In the data rows, 128 means zero.
Each row of this table is followed by its label. One hidden rule gives the labels. It looks at one to three of the table's principal directions, none of them among the few with the most spread.
tensor([158, 115, 148, 159, 141, 103, 112, 141, 129, 138, 114, 146, 133, 107, 124,  86, 117, 141,
        118, 136, 137, 117, 127, 121, 145, 130, 136, 139, 135, 140, 134, 154, 105]) 2
tensor([147, 108, 154,  59, 104, 161, 155, 158, 116, 158, 163, 146, 149,  82,  85, 130, 144,  93,
         94, 130, 122, 116, 164, 108, 121, 126, 140, 173,  68, 105, 130, 136, 131]) 2
tensor([130, 129, 124, 155, 125, 116, 125, 124, 122, 126,  96,  99, 106, 137, 134, 149, 112, 117,
        144, 112, 138, 132, 111, 119, 113, 108, 114, 132, 136, 125, 134, 113, 120]) 1
tensor([113, 132, 100, 175, 127, 115, 107,  80, 115,  94,  91,  84, 110, 179, 158, 140, 132, 154,
        165, 119, 128, 138,  87, 130, 131, 138, 109,  91, 167, 121, 146,  84, 135]) 1
tensor([162, 113, 138, 131, 119, 123, 139, 139, 113, 145, 141, 123, 120, 114, 102, 122, 135, 119,
        128, 122, 139, 128, 120, 128, 126, 127, 118, 157, 107,  96, 147, 124, 124]) 1
tensor([142, 106, 136, 112, 126, 131, 138, 147, 121, 139, 147, 140, 123, 118,  99, 123, 131, 117,
        123, 140, 132, 120, 131, 136, 129, 131, 135, 146, 116, 126, 129, 132, 121]) 3
tensor([ 94, 124, 123,  79, 128, 152, 138, 127, 135, 112, 158, 132, 136, 141, 131, 140, 142, 120,
        116, 129, 111, 131, 147, 140, 125, 132, 131, 122, 117, 128, 114, 118, 144]) 1
tensor([ 94, 131, 106, 121, 135, 113, 122, 107, 135, 107, 106, 103, 119, 151, 138, 133, 139, 122,
        120, 110, 130, 149, 122, 140, 120, 126, 114, 123, 130, 123, 123, 114, 140]) 3
tensor([121, 105,  88, 111,  83, 156, 180, 113,  91, 125, 161,  75,  87, 178,  89, 239, 155,  70,
        184,  84, 157, 137,  84, 145,  78, 116,  88, 112,  92,  42, 177,  43, 169]) 3
tensor([122, 147, 126, 105, 124, 153, 131, 117, 136, 128, 140, 129, 147, 128, 134, 128, 155, 138,
        115, 140, 115, 142, 138, 124, 141, 139, 132, 138, 110, 124, 110, 137, 152]) 2
tensor([112, 184, 110, 121, 124, 141, 133, 124, 146, 139, 145, 125, 129, 122, 142, 120, 146, 157,
        122, 130, 121, 164, 134, 142, 156, 155, 135, 136, 129, 117, 115, 142, 146]) 1
tensor([ 87, 154,  57, 183, 106, 126, 162,  59, 106,  89, 153,  43,  71, 236, 146, 206, 159, 130,
        212,  54, 138, 166,  59, 165,  95, 133,  69,  70, 164,  24, 202,   0, 178]) 3
tensor([126, 144, 110, 126, 112, 144, 143, 112, 117, 145, 132,  99, 111, 139, 111, 149, 145, 116,
        145, 117, 126, 138, 112, 121, 120, 132, 125, 128, 111,  99, 140,  99, 148]) 1
tensor([146, 120, 167, 158, 141,  99,  83,  95, 120, 145,  74, 134, 163, 112, 121,  43, 102, 147,
        105, 150,  94,  74, 133,  67, 136, 142, 167, 101, 147, 188, 132, 141,  98]) 2
tensor([137, 165, 150,  90, 125, 134, 158, 208, 160, 182, 180, 181, 130,  58, 107, 138,  97, 104,
         98, 128, 147, 134, 172, 145, 132, 119, 152, 160,  95, 138, 103, 205, 114]) 2
tensor([154, 157, 137, 154, 136,  93, 125, 138, 128, 157, 139, 124, 112, 103, 120,  83, 104, 148,
        125, 119, 129, 133, 123, 136, 133, 139, 131, 145, 141, 120, 142, 144, 106]) 3
tensor([151,  93, 135, 154, 141, 128, 120, 128, 122, 131, 121, 152, 133, 130, 118, 109, 134, 129,
        138, 143, 128, 104, 122, 116, 135, 123, 137, 117, 134, 140, 136, 126, 120]) 3
tensor([128, 119, 131, 147, 152,  91, 113, 136, 137, 129, 108, 141, 121, 117, 136, 104, 104, 125,
        120, 120, 138, 121, 129, 133, 118, 113, 128, 120, 141, 150, 125, 148, 108]) 1
tensor([103, 128, 111, 125, 125, 135, 147, 115, 126, 111, 135,  97, 105, 163, 131, 175, 133, 108,
        147, 107, 132, 141, 112, 138, 101, 111, 109, 125, 126, 108, 132,  94, 147]) 3
tensor([121,  92, 147,  62, 141, 155, 135, 171, 141, 128, 172, 185, 150,  93, 118, 106, 139, 118,
         90, 151, 119, 117, 175, 139, 145, 129, 150, 150, 100, 147, 101, 163, 121]) 1
tensor([162,  95, 141, 150, 119, 134, 127, 139, 108, 125, 111, 136, 125, 124, 124, 156, 115, 119,
        151, 143, 145, 108, 112, 115, 119, 112, 123, 130, 131, 136, 135, 127, 114]) 2
tensor([131, 196, 132, 111, 108, 121, 140, 135, 134, 174, 144, 109, 126,  85, 115, 106, 117, 134,
        106, 106, 123, 149, 142, 120, 135, 150, 139, 154, 106, 102, 136, 146, 128]) 3
tensor([ 82, 144,  99,  90, 114, 174, 157, 121, 136, 112, 142,  97, 112, 153, 141, 190, 159, 106,
        135, 104, 122, 163, 136, 133, 117, 112, 112, 142, 104,  94, 117,  90, 165]) 3
tensor([139,  91, 141,  78, 102, 166, 116, 113, 101, 133, 118, 134, 167, 126,  97, 131, 150, 108,
        119, 162, 106,  89, 138,  95, 129, 142, 145, 108,  96, 141, 120, 116, 137]) 1
tensor([179,  63, 151, 168, 112,  81, 130, 139,  95, 127,  67, 103, 113, 116,  95, 151, 108,  74,
        131,  92, 172, 108, 104, 102,  83,  78,  90, 162, 107,  95, 172, 107, 100]) 3
tensor([104, 141, 114, 121, 120, 135, 141, 103, 124,  99, 111,  94, 121, 146, 156, 168, 136, 122,
        131, 101, 128, 154, 125, 123, 101, 110, 100, 146, 129, 106, 132,  95, 145]) 2
tensor([135, 167, 127, 171, 173,  92, 107, 146, 167, 129, 140, 165, 129, 107, 165,  50, 125, 191,
        107, 140, 127, 161, 141, 164, 177, 145, 134, 147, 168, 146, 107, 186, 112]) 1
tensor([108, 224, 133, 167, 132, 123, 121, 118, 170, 148,  99,  95, 130, 127, 152,  95, 130, 166,
        105, 125, 105, 174, 140, 114, 168, 138, 142, 163, 147, 140,  98, 158, 137]) 1
tensor([ 86, 151, 129,  92, 144, 143, 146, 167, 160, 150, 155, 151, 113, 100, 133, 134, 104, 104,
        110, 112, 119, 131, 168, 130, 120, 106, 154, 133, 115, 151, 102, 152, 122]) 2
tensor([115, 172, 125, 130, 155, 130, 107, 137, 169, 129, 139, 181, 159, 104, 158,  59, 148, 192,
         93, 169, 112, 155, 159, 148, 195, 170, 161, 134, 155, 170,  88, 193, 128]) 1
tensor([108, 170, 123, 138, 143, 145, 132, 155, 161, 143, 134, 145, 115, 104, 157, 119, 120, 147,
        123, 127, 123, 153, 152, 129, 157, 123, 149, 144, 137, 145, 103, 157, 123]) 3
tensor([162, 115, 151, 148, 107, 123, 128, 111,  96, 149, 112, 110, 130, 139,  96, 157,  94, 102,
        159, 142, 128,  77,  96,  94,  87, 121, 135,  98, 129, 149, 146, 112, 120]) 1
tensor([100, 127, 125,  71, 138, 163, 119, 117, 141, 124, 147, 152, 162, 122, 134,  92, 165, 139,
         94, 147,  92, 128, 165, 121, 152, 145, 149, 122, 108, 140, 101, 134, 148]) 2
tensor([131, 151, 123, 131, 132, 121, 135, 140, 138, 137, 160, 132, 119, 127, 129, 130, 125, 138,
        133, 125, 137, 142, 122, 155, 135, 138, 124, 127, 128, 117, 126, 146, 133]) 1
tensor([107, 109, 136,  80, 145, 149, 145, 163, 153, 100, 180, 172, 144, 111, 148, 112, 157, 139,
         89, 126, 126, 153, 175, 158, 155, 129, 125, 169, 112, 112, 113, 149, 134]) 2
tensor([169,  98, 157, 125, 115, 133, 121, 119, 106, 141, 114, 138, 158, 113, 100, 110, 134, 120,
        118, 150, 120,  95, 129,  93, 124, 130, 137, 136, 111, 135, 137, 130, 122]) 3
tensor([ 86, 144, 100, 138, 142, 137, 140, 113, 150,  90, 130, 112, 114, 167, 170, 163, 149, 132,
        138, 101, 128, 166, 128, 149, 122, 107, 101, 129, 143, 108, 120, 103, 155]) 2
tensor([167, 137, 137, 147, 119, 145, 152, 184, 132, 151, 167, 171, 114,  98, 114, 142, 118, 149,
        146, 163, 150, 137, 129, 153, 160, 142, 145, 161, 144, 134, 124, 165, 109]) 1
tensor([ 81, 149, 124, 108, 155, 167, 167, 177, 185,  98, 191, 173, 122, 125, 169, 143, 159, 150,
        103, 124, 131, 186, 175, 171, 171, 119, 132, 185, 130, 120,  94, 160, 147]) 1
tensor([173,  52, 165, 156, 147, 107, 129, 171, 114, 139, 122, 176, 119, 107,  92, 113,  90, 100,
        135, 150, 144,  73, 129, 116, 109,  95, 145, 136, 141, 168, 139, 142,  79]) 3
tensor([173, 155, 163,  87, 121, 173, 171, 182, 139, 209, 204, 172, 138,  66,  72, 118, 133, 106,
        108, 155, 114, 116, 164, 112, 132, 126, 166, 182,  71, 125, 106, 178, 135]) 1
tensor([ 92, 136, 104, 118, 140, 117, 120,  98, 132, 110, 124, 113, 124, 151, 148, 133, 129, 126,
        131, 109, 124, 133, 120, 136, 109, 129, 120,  93, 133, 131, 128, 112, 144]) 1
tensor([ 82, 150, 103,  81, 119, 159, 145, 109, 141, 110, 135, 102, 133, 143, 141, 150, 175, 119,
        106, 106, 114, 170, 147, 132, 130, 127, 113, 153,  99,  92, 115, 103, 167]) 3
tensor([169, 145, 135, 200, 156,  67, 116, 187, 147, 153, 158, 167,  93,  98, 131,  78,  82, 171,
        144, 132, 168, 137, 111, 185, 169, 147, 134, 125, 173, 134, 141, 190,  81]) 1
tensor([167,  56, 134, 191, 153, 135, 105,  92,  93, 110, 124, 135, 118, 192, 130, 155, 108, 123,
        208, 165, 121,  54,  70, 110,  92, 103, 126,  44, 164, 169, 139,  89, 126]) 1
tensor([ 80, 124,  83,  80, 112, 169, 127,  99, 128,  93, 113, 115, 141, 157, 150, 178, 178, 118,
        129, 124, 127, 156, 132, 137, 130, 133, 110, 104, 108, 109, 112,  98, 170]) 2
tensor([194,  74, 146, 207, 126,  93, 106, 115,  88,  99,  99,  97, 106, 142, 131,  88, 131, 171,
        155, 129, 147, 125,  83, 125, 157, 140,  99, 162, 160,  90, 180,  94,  94]) 1
tensor([152, 119, 130, 140, 124, 102, 138, 135, 115, 139, 123, 123, 112, 127, 106, 158, 102, 103,
        144, 126, 152, 117, 104, 137,  89, 111, 114, 129, 129, 131, 136, 133, 119]) 3
tensor([129,  96, 147, 101, 130, 144, 120, 120, 118, 135, 117, 141, 148, 119, 110, 109, 130, 111,
        112, 147, 105,  93, 144,  93, 119, 123, 151, 124, 112, 157, 119, 124, 123]) 1
tensor([136,  91, 125, 133, 118, 132, 146, 127, 105, 117, 139, 112, 106, 149, 113, 170, 126, 102,
        156, 115, 144, 117, 105, 131, 101, 114, 112, 126, 120, 104, 153,  92, 131]) 1
tensor([145, 133, 129, 130, 108,  95, 122, 120, 107, 136,  94,  87, 119, 114, 115, 125, 114, 115,
        120, 101, 140, 136, 116, 121, 107, 124, 104, 149, 119,  99, 149, 114, 115]) 3
tensor([176, 114, 159, 145, 113, 103, 130, 165, 111, 171, 106, 135, 119,  69,  96, 106,  91, 107,
        117, 115, 148, 106, 136,  98, 122, 115, 138, 162, 111, 122, 155, 146,  86]) 3
tensor([109, 143, 124, 126, 106, 121, 145, 119, 121, 130, 110,  70, 106, 148, 126, 193, 106,  79,
        143,  77, 140, 132, 113, 115,  78,  92, 100, 122, 105,  97, 143,  95, 141]) 1
tensor([ 67, 190,  89, 157, 151, 110, 117,  92, 164,  87, 122, 111, 123, 178, 194, 145, 128, 166,
        141, 111, 126, 170, 114, 164, 132, 136, 111,  84, 177, 141, 109, 129, 155]) 2
tensor([128, 130, 120,  99, 105, 163, 149, 140, 123, 143, 132, 113, 123, 117, 119, 180, 144,  93,
        133, 110, 138, 139, 133, 115, 115, 109, 117, 144,  81,  95, 127, 118, 150]) 3
tensor([133,  89, 138, 134, 133, 136, 121, 130, 123, 117,  96, 128, 130, 134, 123, 131, 134, 112,
        125, 138, 125, 115, 132, 108, 126, 105, 128, 141, 125, 143, 121, 118, 120]) 3
tensor([ 76, 173, 113,  91, 136, 136, 113,  82, 150,  92, 143, 120, 167, 153, 172, 103, 158, 168,
         98, 126,  94, 154, 148, 142, 145, 161, 124, 105, 138, 129, 108, 127, 162]) 2
tensor([124, 106, 121, 126, 129, 145, 138, 137, 132, 109, 124, 134, 125, 142, 138, 176, 139, 107,
        140, 126, 143, 134, 126, 134, 115, 100, 110, 131, 118, 123, 117, 125, 141]) 2
tensor([116, 107, 124, 113, 116, 147, 125,  89, 110, 100, 118, 111, 147, 163, 131, 149, 148, 123,
        136, 134, 112, 114, 119, 112, 113, 131, 120, 106, 128, 126, 134,  89, 146]) 2
tensor([120, 118, 128, 111, 136, 146, 137, 141, 138, 129, 145, 147, 130, 130, 124, 142, 134, 115,
        127, 138, 125, 125, 139, 133, 124, 116, 134, 129, 119, 140, 110, 137, 136]) 3
tensor([ 72, 182,  88, 115, 130, 160, 150, 110, 160, 104, 156, 101, 118, 167, 167, 163, 173, 144,
        131, 102, 118, 192, 134, 159, 143, 130, 106, 136, 126,  87, 111, 107, 178]) 1
tensor([150,  96, 150, 105, 113, 128, 122, 133, 102, 152, 118, 133, 137, 107,  88, 115, 109, 103,
        123, 144, 121,  84, 130, 100, 113, 132, 149, 120, 111, 148, 137, 126, 107]) 3
tensor([190,  97, 149, 203, 144,  71, 106, 119, 102, 130,  91, 115, 110, 122, 122,  79, 102, 145,
        143, 123, 141, 109,  95, 116, 119, 116, 110, 146, 159, 123, 163, 119,  89]) 1
tensor([175,  97, 160, 138, 133, 123, 128, 150, 114, 156, 134, 150, 130,  98,  95,  92, 117, 121,
        122, 145, 126,  97, 133, 107, 129, 122, 145, 152, 117, 137, 137, 141, 103]) 1
tensor([132,  85, 138,  92, 115, 153, 133, 136, 114, 123, 124, 136, 141, 120, 111, 147, 144, 100,
        118, 135, 131, 112, 139, 111, 123, 120, 130, 138,  94, 125, 126, 121, 132]) 1
tensor([ 51, 183, 108, 138, 172, 132, 134, 127, 179,  73, 166, 155, 114, 156, 222, 160,  98, 179,
        141, 131, 129, 163, 134, 174, 135, 134, 138,  99, 188, 185,  89, 162, 140]) 1
tensor([ 69, 140, 107,  84, 151, 144, 138, 143, 171,  88, 151, 142, 133, 131, 169, 122, 169, 139,
         85, 107, 122, 185, 172, 165, 155, 121, 113, 164, 117, 108,  96, 140, 151]) 1
tensor([117, 188,  85, 169, 124,  85, 133, 123, 139, 128, 123,  84,  86, 141, 150, 147, 123, 146,
        148,  82, 163, 188,  94, 175, 130, 137,  90, 129, 146,  76, 148, 124, 138]) 1
tensor([160,  94, 150, 141, 126, 123, 128, 121, 108, 133, 114, 114, 129, 124, 107, 108, 134, 116,
        124, 123, 124, 111, 123, 100, 119, 115, 122, 155, 112, 112, 148, 108, 119]) 1
tensor([131,  78, 139,  86, 117, 154, 141, 149, 112, 117, 149, 146, 134, 122, 115, 161, 129,  97,
        129, 131, 133, 104, 141, 126, 112, 113, 125, 128, 103, 123, 132, 117, 125]) 2
tensor([135,  89, 138,  99, 106, 131, 144, 134, 103, 123, 120, 112, 123, 117, 101, 144, 132,  95,
        117, 111, 137, 120, 133, 114, 107, 117, 117, 159, 101, 101, 150,  99, 120]) 3
tensor([178,  82, 151, 155, 121, 110, 125, 149, 102, 138, 109, 139, 120, 107, 103, 129, 104, 114,
        140, 139, 153,  99, 111, 115, 118, 117, 127, 142, 128, 134, 149, 134,  97]) 1
Here are more rows. What is the label of each one?
tensor([ 98, 174, 109, 103, 106, 132, 137,  88, 121, 118, 130,  67, 122, 147, 139, 140, 143, 135,
        123,  97, 110, 160, 123, 128, 116, 143, 108, 139, 121,  87, 138,  87, 153]) -> 3
tensor([221, 124, 175, 148,  85,  91, 117, 115,  77, 195,  78,  98, 152,  98,  57, 141,  76,  73,
        139, 133, 136,  58,  96,  66,  58, 104, 120, 115,  97, 133, 154, 135, 106]) -> 2
tensor([150, 123, 143, 132,  94, 110,  98, 106,  98, 135,  50,  90, 147, 104, 115, 102, 119, 127,
        109, 125, 123, 114, 126,  81, 132, 138, 127, 139, 123, 127, 146, 113, 103]) -> 2
tensor([ 88, 124,  97, 107, 109, 165, 141,  99, 121,  92, 117,  91, 120, 170, 150, 199, 157, 110,
        149, 109, 129, 149, 117, 127, 111, 116, 104, 116, 116, 102, 128,  78, 164]) -> 2
tensor([146,  95, 123, 178, 137, 100, 119, 107, 105, 121, 102, 116, 105, 163, 122, 157,  96, 108,
        176, 125, 142,  92,  83, 123,  82, 103, 115,  80, 157, 146, 149,  99, 116]) -> 1
tensor([116, 133, 122, 101, 125, 148, 150, 137, 135, 131, 155, 124, 122, 132, 119, 152, 145, 110,
        124, 119, 127, 143, 137, 138, 120, 119, 121, 146, 105, 108, 120, 122, 147]) -> 3
tensor([ 76,  90, 100,  71, 143, 164, 124, 133, 143,  84, 134, 149, 135, 137, 151, 121, 181, 132,
        101, 134, 119, 157, 162, 150, 161, 132, 127, 141, 115, 124, 102, 116, 144]) -> 3
tensor([112, 120, 124, 110, 132, 124, 122, 137, 140, 119, 113, 138, 138, 120, 137, 139, 131, 111,
        110, 120, 141, 134, 141, 131, 125, 116, 123, 125, 111, 134, 114, 147, 133]) -> 2
tensor([160, 159, 142, 149, 127, 100, 130, 135, 124, 165, 138, 116, 115, 101, 107,  84, 111, 143,
        121, 122, 127, 133, 122, 127, 134, 142, 134, 157, 131, 114, 144, 141, 111]) -> 3
tensor([142, 140, 139, 138, 138, 119, 119, 121, 129, 134, 153, 151, 143, 123, 125,  76, 128, 166,
        121, 151, 112, 117, 130, 134, 152, 162, 148, 119, 151, 142, 133, 142, 120]) -> 1
tensor([107, 128,  94, 151, 126, 124, 130, 101, 120, 102, 113,  94, 101, 170, 145, 167, 137, 129,
        162, 108, 141, 147,  95, 144, 116, 125, 105, 106, 146, 107, 142,  88, 143]) -> 3
tensor([130, 145, 132, 148, 150, 117, 109, 136, 146, 137, 140, 170, 142, 121, 141,  94, 110, 160,
        130, 157, 124, 114, 131, 140, 152, 149, 155,  91, 158, 174, 112, 171, 117]) -> 2
tensor([153,  62, 130,  96,  94, 147, 153, 136,  88, 120, 124, 112, 120, 133,  88, 199, 141,  70,
        143, 121, 156, 112, 110, 119,  87, 103, 101, 148,  84,  92, 150,  92, 135]) -> 3
tensor([157,  86, 139, 115, 124, 127, 130, 133, 101, 153, 140, 149, 131, 119,  94, 145, 103,  87,
        149, 132, 133,  71, 118, 111,  84, 111, 135,  86, 110, 140, 145, 120, 118]) -> 3
tensor([ 79,  46, 125,  40, 164, 167, 124, 113, 130,  57, 172, 170, 157, 158, 138,  77, 191, 145,
         84, 163,  78, 124, 175, 153, 147, 139, 135, 146, 132, 146, 100,  95, 138]) -> 3
tensor([131, 192, 100, 183, 112, 109, 136, 142, 143, 148, 141, 126,  99, 113, 127, 103, 141, 191,
        138, 131, 166, 186, 101, 167, 206, 201, 148, 146, 155, 100, 155, 156, 125]) -> 3
tensor([126, 148, 136, 109, 121, 125, 136, 125, 125, 135, 144, 106, 125, 119, 128, 130, 120, 123,
        119, 109, 124, 134, 131, 125, 115, 129, 121, 142, 111, 109, 133, 125, 132]) -> 1
tensor([100, 174, 109, 138, 137, 141, 152, 156, 163, 122, 160, 139, 106, 132, 160, 159, 128, 144,
        137, 117, 139, 173, 138, 164, 145, 123, 124, 143, 145, 120, 111, 146, 139]) -> 2
tensor([118, 116, 126, 112, 108, 145, 120, 104, 111, 116, 105, 108, 141, 140, 125, 137, 140, 125,
        129, 133, 116, 118, 125, 106, 129, 139, 131, 115, 123, 128, 134, 100, 134]) -> 1
tensor([170, 117, 142,  79,  71, 161, 168, 155,  87, 174, 163, 108, 117,  88,  62, 169, 134,  87,
        132, 123, 145, 119, 124, 111, 114, 141, 130, 173,  66,  73, 159, 110, 129]) -> 3
tensor([218,  29, 198, 166,  98,  98, 121, 125,  50, 129,  77,  90, 118, 131,  59, 120,  78,  95,
        150, 155, 122,  46,  92,  71,  80, 101, 122, 167, 145, 145, 174,  75,  62]) -> 3
tensor([ 32, 196, 105,  63, 164, 195, 157, 176, 200, 135, 232, 180, 114, 138, 170, 156, 119, 138,
        129, 142,  90, 151, 185, 178, 152, 129, 174,  91, 140, 178,  56, 167, 155]) -> 1
tensor([105, 153, 114, 159, 130, 116, 133, 115, 137, 113, 112,  96, 104, 153, 154, 161, 114, 129,
        147, 104, 140, 148, 108, 134, 116, 117, 114, 121, 146, 123, 133, 114, 135]) -> 1
tensor([ 67, 126, 110,  58, 142, 193, 148, 118, 157,  91, 179, 147, 152, 157, 160, 158, 184, 122,
        110, 129,  99, 151, 167, 140, 134, 120, 125, 126,  99, 119,  91, 115, 181]) -> 2
tensor([137,  97, 143, 107, 125, 158, 112,  95, 109, 135, 121, 142, 166, 147, 106, 124, 137, 112,
        136, 166,  93,  71, 128,  87, 111, 129, 152,  77, 119, 167, 116, 113, 140]) -> 2
tensor([104, 176, 109, 139, 139, 129, 133, 139, 155, 137, 154, 135, 114, 132, 147, 129, 124, 148,
        137, 122, 129, 153, 130, 156, 147, 140, 135, 112, 144, 129, 116, 146, 137]) -> 1
tensor([167, 107, 160, 160, 132,  93,  90, 126, 117, 147,  80, 150, 155,  98, 111,  67, 104, 140,
        111, 154, 130,  87, 125,  94, 144, 142, 154, 114, 138, 171, 135, 162,  93]) -> 2
tensor([101, 144, 124, 129, 149, 117, 120, 132, 154, 123, 124, 142, 133, 132, 151, 127, 113, 126,
        119, 121, 125, 130, 140, 136, 122, 114, 131, 105, 138, 155, 107, 150, 130]) -> 2
tensor([131, 164, 124, 146, 140, 115, 103, 109, 139, 131, 113, 132, 144, 118, 155,  79, 133, 170,
        116, 135, 112, 141, 134, 126, 153, 148, 132, 123, 149, 137, 119, 146, 126]) -> 3
tensor([132, 138, 122, 155, 121, 111, 114, 105, 120, 120,  94,  95, 123, 138, 139, 123, 128, 138,
        133, 115, 131, 138, 111, 118, 130, 130, 114, 127, 137, 115, 141, 113, 127]) -> 1
tensor([127, 127, 119, 119, 127, 131, 123, 118, 122, 125, 132, 116, 125, 129, 126, 102, 150, 145,
        121, 129, 119, 142, 128, 134, 146, 146, 126, 142, 126, 109, 133, 114, 130]) -> 3
tensor([ 82, 162,  96, 130, 144, 118, 121, 126, 161, 102, 107, 120, 120, 141, 176, 151, 133, 134,
        121, 105, 140, 173, 134, 155, 130, 113, 107, 123, 139, 129, 102, 143, 144]) -> 2
tensor([218, 164, 149, 144,  75,  78, 119, 103,  69, 217,  99,  66, 127,  93,  46, 119,  84,  93,
        145, 116, 136,  86,  79,  88,  71, 141, 116, 118,  93,  94, 172, 122, 113]) -> 3
tensor([119,  89, 139, 126, 140, 119, 108,  99, 123,  92,  94, 139, 158, 143, 137, 105, 138, 134,
        108, 145, 117, 108, 132, 109, 125, 128, 132, 120, 140, 161, 124, 122, 125]) -> 1
tensor([ 78,  89, 109,  98, 122, 136, 105,  81, 114,  71, 121,  93, 141, 194, 134, 120, 162, 136,
        127, 127, 101, 120, 120, 141, 141, 154, 117,  80, 141, 118, 137,  67, 144]) -> 1
tensor([162,  72, 149, 136, 120, 103, 113, 159, 113, 118,  92, 159, 141,  96, 112, 118, 115, 122,
        112, 147, 162, 109, 129, 126, 141, 129, 130, 145, 129, 147, 138, 157,  91]) -> 2
